A hidden rule labels the rows of this table. It goes by one to three of the table's principal directions, not those with the most spread.
[-15  -7  15   7 -11 -23 -20 -27 -14  -1  -8  29 -32  25  35 -10  -3 -25
 -37  -3 -11   0  -8  -9  -3  19 -11 -13   0  16   2  12] d
[-30  13   4 -17  23 -17 -15  19  -1 -20 -17   1 -24   2  -8  20 -28  19
 -13  -5   7  14 -11 -46  -6 -15  12  -3 -24  36  -1  11] d
[  3 -43  33  27 -26  -4  34 -33 -29  21  -9   5 -39  21  47 -25 -15 -48
 -59 -16   3   0  35  26  -7  12   1  -2  -1  29   0  40] f
[ -1  -5  16   9 -16   5 -13   2   6  20 -10  -2   0   7  30 -10  32   6
  -4  14  11  -4  13  30 -12  11  13 -27  25  -7   1  16] f
[-25  30 -29 -37   8 -35  23 -49  -8  -3 -19  25 -33 -24 -14   5  28  11
 -12 -28  19  29 -50 -10  25  52  16   6 -24   3 -20   7] g
[-15 -11   1   8   0 -10   3 -19  -9  12   2 -14 -21  26  23   4 -36 -38
 -39 -14  16   7  13   0 -27  -6 -10   1   1  10   0  30] d
[ -7  16  25  -7   6 -34 -38  22 -12  20 -43  11  13   0  31  15  33  77
 -18  54 -22   8  -4 -29 -18  26  27 -29  17  37  20  19] g
[ -7  -2 -10   4 -10  23   6 -30  12   5  29 -10 -22  12   0 -16   3 -53
   2 -22  14   3 -15  39  -4   1 -24   5   9 -36 -10  -5] g
[  7   6   0   8  -1 -12 -16  19  -2  23  -4   1  37 -10   2  18  44  70
   6  41 -27   1   0  -9   4  25   6 -15  14  10  16  -9] i
[ 14   5   6  24 -16  25  14  19  23  22  17 -30  45   1  -5  -6 -17   2
  18  11 -18 -22  22  12   5 -34 -16  -6  12 -18  -3 -14] f
[  5  -7   5  15  -7 -11 -12 -18 -12  22   9  -9  12  27  24  -4 -17 -23
 -22  18 -16  -5   8   4 -30   2 -24  -1  20 -10  13  11] d
[ 40  -9 -10  36 -26  26 -15 -11  22  10  63   3  58  12  -7 -21  -4 -36
  44  13 -56 -36   0  28   5 -10 -54  20  29 -74  15 -50] f
[-27  24  -5 -43  30  -3   4  20  -4 -47 -30  13 -44 -27 -40  10   6  26
  13 -18  28  21 -34 -37  25  -7  26  -2 -40  35 -18 -10] d
[  3   9  15  25 -16  11   3  25  28  43   7 -25  44  -8  11   8   8  53
   7  24 -31  -9  16   5   5  -8   7 -11  15   1   6   1] e
[ -1   7  29   3   2  36 -36  36   4 -28 -14  -2 -26  21   6 -16  -8 -20
   3  21   0 -14 -11  -4   2 -43 -22 -24   6  19  -2 -28] g
[ 38  -6 -19  21 -17  12   8 -27  -3  14  44   4  42   1 -14 -14  14 -22
  23  14 -44 -17 -11  23  12  15 -47  23  18 -49  12 -42] f
[  4  -7  -5  13  -1 -22 -24  -6  15  37  28  -2  37  -2  15  20   9  41
   4  19 -37   7   3   1 -27  31  10  20  23 -27  30  17] h
[ 14   1  16  37  -3   5 -87  57  60  71  34 -39  92  14  49  39   8  93
  28  71 -58  -8  28  14 -68  -2  20   2  77 -47  56  21] g
[ 21 -12  15  48 -16  23 -44  15  35  32  53 -34  55  44  32  -2 -69 -39
   9  23 -51 -32  28  12 -47 -51 -45  17  44 -51  28  -5] h
[-22  36  -5 -46  35 -33 -36  28  16 -34 -24  25  -2 -30 -27  25  -4  66
  34   3  -7  17 -37 -57   1   3  44  12 -21   9   6  -1] f
[ 25   0   0  33 -17   4 -23  27  37  61  36 -22  91 -15  10  19  39  85
  38  50 -58 -12  19  20 -13  19   9   3  45 -42  33  -6] e
[ 30 -13  -8  14  -5  -3  14   6   7   8  25  -5  54 -13 -14   2 -18   7
  30   1 -25 -17  27   1  -2  -8   1  25   5 -30  12  -6] f
[ 27  -5  -3  23  -7  30 -22  32  49  15  38 -11  52 -13  -2   8  -6  27
  47   5 -33 -17  14  20   1 -17   7  27  24 -45  17 -21] f
[ 18  18  16  -6   9 -19 -52  64  18   2 -31  30  51 -35   5  26  53 127
  36  56 -46  -5  -4 -37  18  23  50 -11  14  23  28 -18] j
[ -4   1  22 -22  27  10 -11  52  -2 -43 -29  -4 -18  -9 -18   5 -37  13
  15   1  16   0  11 -34  -7 -48  28   4 -21  34   0   4] f
[  3  -9 -26  38 -16  18  -5 -17  54  48  79 -44  55  22   8  11 -52 -41
  21 -23 -18 -13  24  35 -36 -23 -29  33  32 -82  11  10] d
[ 19  -7  20  55 -12  48 -62  70  70  51  53 -62  88  29  30  19 -37  28
  38  46 -43 -32  48  25 -52 -64 -15  -1  64 -52  35  -3] f
[ -5 -21   8  -6  20   1 -27  41  16  -2  -8   0  -7 -15  12  29   8  53
   6  -1  16  17  22  -2 -20   6  57  14   5  18  19  31] e
[-36  -5  18 -19  20  15  19  21  -2 -27 -28 -20 -67   2  -4   4 -45 -24
 -28 -37  52  20  10 -14  -6 -40  27  -2 -34  50 -21  33] i
[ 15   6 -11  10  -8  -8  -5  14  31  35   6   3  50 -30   7  20  35  76
  24  11 -23   1   8   9  13  31  36  10  17 -17  12   2] g
[ 27  -7 -12   5   8   4  11  26  -2  10  12 -22  55 -17 -24  15   6  37
  29  23 -11  -7  24   0  -9  -7   5  13   9 -13  15  -7] f
[ 11   1   8  12   1   6 -19  35   5  14  -8 -17  35   5   9  12   8  36
   6  35  -8 -10  21  -4 -13 -13   3 -17  20   8  12  -2] i
[  7  27 -43  -1   0  16   6 -13  21  17  34 -31  45  -1 -29   7  15 -10
  34   5   7  -6 -17  23  -2  -3 -34   1  19 -57  -9 -29] g
[ 22  -8   1  16  -7   5 -25  12  16  32  13  -6  39  -2  22   9  26  36
  14  29 -21  -3  13  24 -19  19  11   6  37 -26  23   4] h
[  0   6  33  28  -3   7 -42  53  25  32 -11 -35  41  28  41  15 -43  32
 -11  44 -25 -18  36 -17 -39 -48   2 -22  32  16  19  19] f
[ -3  29  -3 -10   5  12 -14   8   3   0 -19 -15  -1  10   1  -1   5  -2
  -1  19  12  -2 -20   0  -3 -14 -15 -21  11   3  -9 -14] g
[-35  -4   7  -9  10  -9  20   1   6  36   8 -43  -7 -10  -6  19   6  35
  -9   0  18  31  11   9 -37   8  32  -1  -1   3   6  53] f
[ 16  31 -22 -23  -4  18  29 -11 -21 -34 -30  23 -11 -21 -36 -23  55 -11
  20   2  22  -9 -39   8  61  10 -24 -26 -16   6 -34 -60] h
[ 29   1  -6  43 -32  28 -14 -15  20  47  45 -18  54  21  18 -13  25 -14
  12  33 -43 -25  -1  45  -2   6 -53  -8  46 -53  12 -34] f
[-12  22 -11 -26   7 -13  13 -34 -22 -41 -11  30 -39  -1 -26 -17 -12 -42
  -5 -22   0   3 -46 -28  30   2 -28   4 -34   9 -21 -28] h
[-42  -2   1  -6  -5 -37  26 -57   4  24  11 -10 -34  16  20  -3 -53 -49
 -40 -46  16  20   1  -1 -33   8   9  13 -14 -12 -10  63] f
[ -40   32   12  -72   58  -27  -20   35  -31 -124  -59   53  -87  -16
  -60    4  -63   -8    8  -30   17   16  -56 -114   33  -48   15   10
  -86   79  -20  -27] j
[ 10   4  -1  23 -16   6 -10  -3  26  29  21 -11  35  10  18  -1 -14  -3
   6   7 -25 -14   8  13  -8  -7 -13   5  22 -30   7  -3] h
[-26  -8   8   7  23 -16 -41  36  38  33  16 -35  19   9  25  47 -51  50
  -9   4  -8  21  26 -22 -61 -15  40  25  16   2  31  57] g
[-21 -29  26  -8  15 -24  10  12 -12  -2 -18  -9 -28   0  17  11 -44   5
 -28 -19  21  18  39 -19 -38 -11  49  12 -17  35   9  66] f
[-22  15 -20 -11   1 -23  17 -37   7  18  10  -9  -1  -1  -3   6 -10 -14
  -8 -22  13  14 -12   2 -12  16   2   6  -4 -23 -10  24] g
[  2  -1   9  15 -19 -11  -7 -22  -8  24  -6   2   4  24  36 -12   5 -19
 -27  13  -5  -8   7  14 -12  12 -15 -20  20  -3   1  12] f
[ -9   6  -8  -8   3   0   3 -17  -4  -1  12  -9  -6   6 -12  -5  -1 -21
   3  -1   4   5 -15   5 -10   0 -17   1   0 -17  -3  -2] f
[ -2 -31  -5  37 -32  16  24 -57  -5  42  44 -24 -12  40  33 -21  -7 -87
 -38 -21  13  -4  22  61 -24   9 -44  -4  25 -36  -5  22] d
[-17   8 -51 -48  21 -55  28 -89 -43 -42  11  42 -45  -4 -38  -7 -12 -72
  -8 -52  24  25 -51 -21   1  47 -21  36 -38 -30 -15   3] d
[ 17   1   8   4  -6   8 -32  15  18  -7   2  20  15  -3  13  -6  12  12
  23  11 -18 -13  -3   7   4   1   7   3  17 -19  10 -16] i
[  1  -8  10 -24  12 -43 -13  -4 -31 -22 -29  48 -15 -20   1   4  32  45
  -3  12 -13  13 -11 -30   5  45  37   4 -14  27  15  12] f
[-24  27 -23 -30  11 -19  -9 -18  16 -14  -6  21 -21 -17 -12   9  19  12
  11 -26  20  18 -37  -9  14  26  20   2 -13 -12 -14   1] g
[  4   9 -21   3  -5 -38  -6 -34  21  38  27   7  44 -10   9  14  -5  25
  11  -3 -35   6  -9  -2 -16  39  10  31  15 -48  17  18] h
[ -8   7 -21 -34   5 -21  23 -43 -26 -25 -21  41 -46 -24 -17  -9  47  -6
  -7 -27  26  22 -39   3  33  53  14   4 -25   9 -18  -5] h
[ 39  13 -27  28 -36   2   5 -40   9  34  35  18  63  -2   1 -17  49  -2
  24  21 -51 -27 -20  32  33  38 -49  -1  30 -58   3 -53] e
[ 20  11  -7  13 -22  -6  -6 -23  -5  21  10  18  32   0   6 -13  51  13
   9  30 -35 -13 -20  16  19  36 -28 -15  21 -24   5 -32] h
[-38  -1   4 -16  16  -7  21   3   7 -11  -2 -16 -37  -5 -16  11 -42  -8
 -12 -37  27  20   4 -21 -10 -22  23  10 -33  21 -12  34] i
[ 27 -15 -12  19 -19  -7  22 -48 -19  -6  39  29  13   6 -12 -24 -15 -53
   3 -14 -46 -17 -11   1  24  14 -50  31 -10 -30   4 -34] f
[ 12  31 -27   1 -17  12 -21 -38   2 -16  18  31   3  16  -9 -23  32 -46
  16   5 -19 -20 -56  12  38  15 -66 -14  10 -39 -15 -69] g
[ -8  -8  11  -6  -7   1  23 -14 -24 -12 -27  13 -43   1   9 -17  19 -21
 -27 -14  28   5   1   9  18  10   6 -19 -15  32 -18   8] e
[-11   0 -24 -20   0  -9  29 -42 -25 -17  -5  20 -37  -8 -18 -10  39 -29
  -9 -26  35  13 -23  15  21  35  -6  -7 -18  -1 -21  -5] d
[-14   0   0  -4 -11   9   3  -7  -2  12 -23   2 -30  -1  21  -4  62  10
 -18  -1  44  12   0  36   9  30  19 -38  11  15 -15  14] g
[  1   5  -1  -7   9 -18 -22   6 -17 -12 -13  12   6   8   1   5   7  10
  -3  21  -4  -3  -4 -22  -7   5  -6 -12   2  11   8  -6] d
[-17 -13  32 -11  11  -4   1  42 -18   1 -57  -4 -34 -12  21  14  32  61
 -30  17  36  20  27  -8  -6   7  59 -32  -7  73   2  40] e
[ -7  -5  11  21   0  -5 -28  32  17   3  15  -6  28  15   7  15 -31  18
   4  11 -25 -15  23 -29 -11 -29  -5  -6   2   6  13   0] j
[ 18 -36  15  24 -15  -6  25  -7   4  51  23 -25  36  -8  22   1  -3  18
  -2   7 -17   3  48  35 -35  16  29  22  23 -24  22  48] f
[-14 -16   4  -1  -7  16  44 -13 -22 -18 -11   0 -48   1 -10 -17   6 -40
 -23 -32  39   4   8  13  25  -6  -5 -16 -28  31 -26   3] f
[-10   3  21  13  -1 -35 -30  33  25  31  -5  -2  48  -4  25  25 -13  76
   4  24 -35  -4  29 -33 -24   1  40  -6  12   7  24  35] e
[ -3  10 -12 -21   3 -12  23 -10 -28  -2 -27  14 -11 -25 -18   1  71  39
  -2  11  21  15 -18   5  27  44  15 -23 -11  23 -11  -8] i
[-45  -6   4 -24  12   9  36  -3 -28 -50 -43   3 -97  10 -10  -8 -15 -56
 -46 -55  85  17   3 -12  24 -25   8 -33 -51  70 -44  18] d
[-17 -20   4 -38  18 -26  34 -33 -66 -37 -42  33 -83 -12 -10 -10  36 -16
 -41 -19  44  34 -18  -7  10  45  22  -3 -37  55 -11  23] g
[ -6  23 -45 -48  -5 -11  72 -88 -42 -63 -12  56 -68 -26 -58 -44  36 -90
   7 -69  46   7 -66   9  76  39 -31   3 -57 -15 -57 -45] e
Which label does each new row get?
[ -9  -9  32   9  12  32 -28  62  14 -26 -12 -23 -15  20   6   3 -49 -10
   1   5  13 -13  29 -19 -15 -70   3 -15  -3  33   1   2] i
[ -4 -10  10   6  12  10 -22  41  14  -3  -2  -7   1  -4   4  22  -6  38
   2   6  -1   5  16 -14  -6 -14  23   5  -1  23  12   7] e
[ 24   7 -20  -7  -4 -10  13  -8   5  28   5   2  46 -35 -11   6  60  57
  32  19 -10   6  -4  25   7  46  26   9  19 -33   9  -2] j
[ 26  10  -1  11 -15  28   5  -2   3  -8   5  -4  18  10  -4 -26  -9 -44
  18   7  -6 -27  -3  19  15 -28 -37  -7  12 -25 -12 -37] e
[ -4  20 -37 -24   8 -34  28 -44 -19 -12   4  21   5 -17 -35   3   7  -5
   6 -18  -3   9 -33 -22  22  31 -14  15 -25 -13 -12 -15] e
[  3 -14  29   9   2  28   2  51  16   5 -20 -26  -2  -6  14   6 -15  26
   1   5  18  -2  38   9  -9 -36  37  -6   5  29   2  22] f
[ -8  -4  17 -17  10 -20 -14   9 -10  -7 -38  19 -28  -8  22   7  11  30
 -18   2  14  15   2 -12  -8  19  43  -4  -3  34   6  30] i
[ -4   0  21 -10  11  25 -22  38  -1 -27 -17  -2 -24  -1  -7  -4  17  12
  12  18  12   0  -6  -1   1 -22   7 -18   0  22   1 -13] d
[ -7 -23  41   8  -6  20  12  21 -23 -24 -39   4 -57  17  23 -21 -17 -34
 -39 -10  29  -6  27   0   9 -32   7 -26 -17  62 -14  14] f
[-11   3  21 -16  20   5 -26  34   3 -24 -37   5 -37   1  16   9 -22  13
 -13  -2  20  10  -1 -21  -8 -21  31  -1  -8  41   0  16] d
[-17  14   7 -10 -14   9  12 -19   0 -26 -13  22 -42   2  -5 -28  13 -39
  -1 -25  18  -7 -24   6  35  -5 -13 -25 -19   5 -29 -19] f
[ -8  -1  29 -16  18  -2 -18  43   1 -20 -41   2 -24  -7  12   8 -20  30
  -6   6  14   7  12 -23 -11 -22  44  -3  -8  42   4  24] e
[  1 -17  13  15  -7  13  -1  -7   3  19  17 -15  -9  13  16  -5 -10 -18
 -14   2  -8   4   8  21 -20  -2  -8   9  13  -7  10  14] i
[-24   7  16  -6   2  -3  -5   0 -12   8 -39   0 -46   9  28   4  20  14
 -45   6  24  18 -10  -1   1  15  14 -28  -2  50  -8  20] g
[-11  -3  22   6  11  -5 -34  25  16  14  -2 -12  -2   9  26  19 -32  28
 -14  13 -19  10   8 -19 -32 -12  20  12  10  16  22  27] d
[-15 -25  48  44 -10  28 -29  60  29  46   5 -50  14  27  46  17 -21  39
 -24  32 -11  -5  56  10 -40 -41  17 -26  29  32  22  38] h
[ 10 -21  17  24  -6  30  -6  33   8  -5   7 -11   3  12   8  -3 -19 -10
  -1   2  -2 -16  30   5   3 -35  -6  -5   3  15   3  -8] f
[-23  17 -17 -54  24   2  24 -22 -30 -58 -43  18 -82 -11 -29 -12  12 -46
 -11 -39  74  24 -39  -3  21   4   9  -9 -37  26 -37  -3] g
[ 23  -8  -8   4  -8  -4 -13 -21   9  32  30   3  34 -13   7  -1  43  24
  25  22 -28   6  -9  38 -20  45   7  23  35 -54  25   3] h
[ -7   1  26  10  13   7 -41  79  50  10  -6 -18  36 -13  13  32 -29  83
  26  15 -18  -4  35 -28 -17 -38  55   4   8  17  21  22] j
[ -4   7 -19 -24   4  -6  18 -13  -5   0 -15  12 -13 -30 -14   4  60  31
  10  -9  30  19 -17  19  18  44  30  -5  -5  -2 -10   4] d
[-31  -7   1 -37  43 -24  -7  18  -5 -26 -23   0 -47 -15  -8  33 -38  26
 -17 -28  33  39  -1 -39 -27  -1  56  31 -30  39   7  48] i
[ 10   7 -18  11  -3  52   8   7  28 -13  42 -31  11   9 -31 -11 -32 -58
  35 -19   8 -17  -6  24   7 -51 -44  14   3 -44 -14 -40] d
[-19  -1  -2 -19  12 -29  -1   3  -4   0 -25  11 -15 -14   8  19  14  38
 -13 -10  26  20   7 -14  -7  25  47  -4 -10  24   0  36] h
[-29  14  -2 -22  15  -9   0  -8 -14   7 -30 -17 -40   8  10  11  12   4
 -34   3  41  27 -15   0 -20  12  11 -20  -1  29  -9  28] g
[ 26   6 -12   7   3  29  -7  25   8 -27  12   5  22  -5 -26  -2  -6  -6
  31   5 -16 -21  -6  -8  29 -28 -27   9  -4  -7  -2 -53] f
[ -6  -7  -9  -5   6  -2  11 -12  -6  -6   6   0 -17   0  -7   3 -11 -17
  -9 -18  11  10  -3  -1  -1   3  -2  13 -11   3  -3   6] e
[ 12  25 -10 -20   1  -8  -5  -7 -24 -26 -26  39  -4 -16 -20 -11  55  22
  13  22 -12  -3 -44 -15  43  30 -14 -17 -10  13  -8 -48] h
[  6  -5  -9   9  -3 -18  -3 -15   7  27  41 -11  46  -2 -11   6  -2  14
  22  16 -38  -1   3   2 -26  14 -10  19  15 -46  22   6] e
[ 17 -26   6  34 -30  10  -9 -45  11  25  43   6   1  31  41 -24 -21 -72
 -15 -15 -23 -14   9  44 -19   8 -33  19  30 -50  10   7] i
[-28   5  26  -5   1  -3 -19   4  -5  10 -32 -13 -40  25  38  -2  -4  -8
 -40  10  28  11   2   3 -28  -7  11 -33  10  32  -4  35] g
[ 18  27 -24   2  -6  32 -21  10  21 -26  10   6  21   8 -17 -12   8 -33
  37   1   6 -28 -21  10  29 -27 -42 -16  11 -34 -18 -61] g
[ 21  -4   1  12 -22  -1 -15 -22  -1  21  -2  17  11  10  36 -16  40  -9
  -4  15  -3 -11   1  38  -3  33  -4 -14  35 -26   4  -1] f
[ -3  -9  35   4   6   9  -9  44 -11 -16 -21  -6  -7   2  -1  -1  -9  25
  -3  24 -10  -6  18 -24  -1 -32   8 -17 -10  44   7   0] f
[ 13 -13  -1  34 -19 -14 -11  -4  25  70  29 -26  64   9  38  17   3  35
  -4  23 -30  -4  36  26 -39  21  10   7  43 -37  27  34] i
